Each path below is one point turned by a fixed rotation once a step. After each direction that follows a path, write how fast that rotation turns it, in degrees per step (0 if it stays still).
Each turn is a multiple of 5 degrees from 10 to 175, or 0.
Each row of a path follows its step; steps can be skipped.
Rotation 1:
step 2: [-4.8,-1.7,2.2,-34.8,42.6,-23.2,12.2,-1.8,16.3,22.9,-6.0,-11.8,15.9,29.2,-17.5,26.8,20.3,10.0,-20.3,-6.3,57.5,21.4,-21.5,-14.0,4.0,24.4,20.6,-15.7,2.1,15.6,4.0,-8.5,-17.1,0.3,-9.0,7.9,9.6,21.6,11.3,-9.8,13.5,33.6,4.4,3.6,8.8]
step 3: [-21.2,42.4,7.7,8.6,13.0,-3.5,-4.1,-0.5,-22.4,20.6,11.5,-17.3,18.4,18.1,-2.8,33.1,19.6,-10.0,-3.9,0.8,19.6,15.7,-23.3,-12.1,8.1,-17.6,-15.1,-26.4,-2.5,27.1,37.7,-28.9,-38.4,12.5,3.5,26.7,32.5,-14.1,6.6,-5.4,-20.1,6.4,-22.4,-9.0,-6.7]
step 5: [15.8,0.6,-18.3,-22.2,5.3,16.8,3.9,10.9,-15.9,-20.2,1.1,34.7,-3.1,-12.4,4.5,45.0,-16.8,-5.2,9.6,18.8,28.1,0.0,10.8,7.8,12.3,-3.4,23.3,-27.1,-5.9,-12.6,31.6,-26.8,-24.7,-6.8,-32.7,13.4,-18.7,-26.0,-26.4,-6.0,-6.5,24.4,17.2,-37.9,-1.4]
step 7: [23.6,13.3,7.9,-18.7,18.8,14.8,-11.5,12.9,-1.2,-19.4,3.7,-23.1,-8.1,-5.1,12.8,27.8,3.3,10.0,-0.4,-7.3,1.6,-21.4,-5.8,26.9,-5.8,15.7,48.5,-1.3,-14.0,-10.0,-6.4,-16.7,-27.6,-13.7,17.6,-37.0,18.2,45.8,-16.7,-20.5,12.9,-10.5,38.9,-7.3,12.1]
step 8: [31.8,13.3,-4.8,15.2,25.3,17.8,-19.1,10.9,11.5,6.5,23.7,-7.8,9.6,15.7,-1.5,14.6,33.3,-11.7,6.7,3.3,-1.9,2.3,-11.9,23.0,-16.5,-1.9,36.2,-54.4,27.5,-9.9,14.5,-17.8,4.9,11.9,14.5,8.1,-16.9,41.3,12.5,-20.5,-13.7,8.5,19.7,5.5,-23.6]
step 11: [-13.2,-36.3,-15.2,-15.8,-10.6,2.6,-12.8,13.7,-6.9,22.1,10.3,14.8,-11.4,-12.0,23.3,18.9,-13.7,-21.6,9.4,48.2,-12.8,17.6,8.4,-4.3,-13.1,8.3,0.3,-21.4,-1.4,-11.1,-16.3,18.6,-20.6,44.0,4.7,1.3,-30.4,8.6,6.3,-27.6,-20.1,45.8,-14.3,-0.8,11.4]
step 13: [-12.4,-26.7,14.0,-8.3,22.9,-3.1,-34.8,4.7,7.5,-18.0,-6.0,1.1,-33.0,34.5,8.1,40.9,-1.0,9.2,-38.5,-8.0,-11.4,-9.9,-23.7,23.0,-2.3,-21.0,31.3,18.7,-1.3,-6.8,-20.0,7.4,-21.6,9.1,24.0,33.2,-1.5,23.2,14.3,3.1,-23.2,12.3,-12.1,11.3,0.3]
step 14: [24.7,-12.1,8.3,9.1,-10.0,-13.0,-13.8,1.7,-0.9,15.4,-14.2,43.3,-23.1,34.5,20.1,53.1,44.2,-5.7,3.1,-3.2,23.6,-6.1,-23.1,-25.0,-6.8,6.0,3.7,-17.4,-16.5,-7.2,-8.5,-0.8,0.6,-17.9,8.2,6.1,4.8,24.2,19.0,-5.6,-19.2,-4.2,-31.1,24.6,3.3]
step 15: [-4.7,-25.0,-8.2,-18.1,-0.4,-30.6,13.0,3.0,7.7,-10.5,-22.9,-12.6,33.9,38.2,-1.3,56.8,35.9,14.0,-27.4,-22.0,18.1,20.7,-14.5,-35.3,-1.8,12.3,10.5,-14.6,10.5,3.4,-5.2,-6.6,-2.6,7.3,-5.0,-3.3,-0.2,-28.6,8.7,1.9,-13.6,-28.1,1.2,1.4,-9.3]
step 18: [-19.5,0.5,13.5,-11.5,9.6,15.2,8.0,-0.8,29.7,-22.8,10.9,6.0,-16.8,14.2,6.5,41.6,-23.3,5.0,-8.4,21.7,27.6,16.9,-22.0,12.3,7.4,-5.8,9.6,-3.9,18.9,21.3,3.2,-36.3,-21.7,6.7,13.4,12.9,13.7,-31.9,-38.1,-12.7,29.9,24.0,22.2,-21.6,-20.0]
Directions:
[8.8,4.7,-0.7,5.8,-3.7,17.9,2.7,15.1,-11.8,-0.8,4.6,-2.7,10.3,-0.7,-4.8,-1.8,-3.0,7.2,-1.7,0.7,-6.2,-11.0,-2.4,0.6,3.0,7.0,2.2,-2.8,0.8,1.2,-6.6,4.4,-5.2,1.5,1.8,1.2,-10.4,-0.2,-3.4,-4.5,8.5,4.8,0.1,9.0,-5.0] | 25
[-3.6,-1.5,-1.5,0.5,-8.2,-5.4,5.0,-1.2,9.2,-1.8,-3.2,-5.2,-6.2,17.2,3.3,3.7,-0.3,4.5,-1.8,9.6,-1.4,-7.0,-1.7,-9.2,-6.9,-4.8,-1.3,0.8,6.5,-6.8,-9.3,0.7,2.2,-5.5,5.5,-1.7,-1.9,-12.1,-5.6,6.2,2.5,4.8,-8.2,15.3,0.1] | 20
[-1.5,5.4,-2.3,-1.2,-1.7,-0.1,-0.9,-4.7,-15.1,-8.4,2.2,8.5,4.1,11.9,2.0,8.5,-3.3,11.9,-2.3,3.2,7.5,-3.9,-4.7,-6.6,6.4,-2.2,1.7,9.3,-7.7,-2.5,11.1,1.0,1.6,3.9,-9.0,-4.2,-3.3,2.8,3.2,7.7,-12.6,-5.6,3.7,5.0,0.7] | 35
[6.9,4.6,4.8,6.6,1.4,2.1,3.7,-8.5,-2.9,-10.2,-3.4,-12.4,2.7,4.9,1.1,-6.5,4.0,5.0,1.3,11.9,-2.6,7.8,3.5,8.2,2.3,-4.8,7.3,5.4,-6.8,1.0,3.4,-3.0,0.2,-4.6,11.0,-0.6,-0.5,0.4,10.2,-4.9,-4.7,8.9,-11.1,-7.6,-9.6] | 80
[1.8,-2.2,-1.3,-1.7,-2.0,-6.3,2.8,-8.6,-2.5,-1.8,-11.1,6.5,1.7,6.9,-11.4,-8.5,4.7,7.3,-2.9,0.0,0.0,-3.3,8.2,-2.1,-2.4,15.6,-2.1,-3.4,-17.0,-8.8,-4.3,-4.5,-2.9,2.3,3.4,-1.9,7.6,4.4,-10.5,-6.6,7.5,-3.2,2.4,-1.5,1.7] | 140
[0.4,1.0,-2.5,-4.8,-3.1,-6.6,15.0,1.9,-1.6,9.3,-6.2,5.1,-8.5,-1.9,5.5,-10.7,-1.7,4.9,-6.7,-8.1,-2.2,-2.1,-0.3,-7.7,5.1,-1.9,17.0,3.3,4.2,6.4,1.5,-4.9,-8.2,-6.9,1.3,-4.8,-2.9,-4.5,5.8,-9.5,-4.3,0.0,9.6,1.7,-5.7] | 140
[15.8,-6.9,-5.4,0.4,3.1,-4.4,10.9,-1.4,4.6,-3.4,-1.0,9.3,5.6,-0.5,3.3,2.1,-4.0,7.8,-0.8,6.3,5.6,10.6,-4.1,-1.9,-2.9,0.4,-3.3,-12.1,3.3,9.8,7.5,1.6,15.8,6.6,-2.2,3.7,-1.0,-3.0,-2.3,-7.6,4.1,7.5,3.0,3.9,0.1] | 115
